One turn moves every row onto another: examples first, then more rows asked:
Q_325: [ -8  14  -6  22  -2  10 -23  24  -5  -9 -14  16 -37 -18]
Q_407: [-29 -17  -8  28  30   9  11  21 -38 -17 -26 -12 -11  -8]
Q_394: [-33   1 -10 -16  20  -5 -30 -18  22 -13   8  -9  17   8]
Q_860: [ 12 -19 -23   5   6  -7 -19  17 -19 -17 -11 -32 -41  22]
Q_501: [ 16   6 -33   2   4 -32   4  13  -9   3  -9 -24   0  10]
Q_729: [-16 -59  -8   0  12 -11 -12   6 -33  -9 -10  -5 -42   0]
Q_563: [-16 -26  -1 -27  -7   4   2   8 -13  -3   6 -14  31   5]
Q_795: [  7  -3 -26 -15   2 -27 -38  11   1  10 -28   1 -31  23]
Q_51: [  3  16  -1  -3  -9 -23  -7  28 -10 -39 -11  -3   7 -14]
Q_659: [-42 -32  -6 -14  31  14  -9  -8 -30   5 -13  26  -2 -14]
Q_341: [  6 -21  -4   5   3   9  12  16 -34 -19 -29 -30   0 -14]
Q_63: [-20 -20 -26  -4  37 -42 -35 -21 -17 -21 -31  -9 -15  13]
Q_986: [ -5 -31  -2  14   4  -9 -35  -4 -25  19   1  14 -42   3]
Q_123: [-56 -20 -26   1  24   0 -25 -18 -22 -22 -22  14  17  -7]
Q_957: [-16 -12  -1  -8 -16  -2 -37 -11  17 -17   2  12 -22  29]
Q_415: [-37  23  -9   3  10  -6   4  16 -25 -13 -34   0  20 -14]
Q_821: [-21 -39   0 -17  16 -14 -39 -19   9  -4   4  28  -1  -7]
Q_515: [-18  14  -7 -19  22 -13 -46   8  -4 -27 -29   0  17 -27]

Q_659 moves to Q_407
Q_501 moves to Q_957
Q_341 moves to Q_986
Now find these:
Q_415 moves to Q_860
Q_51 moves to Q_795
Q_563 moves to Q_325

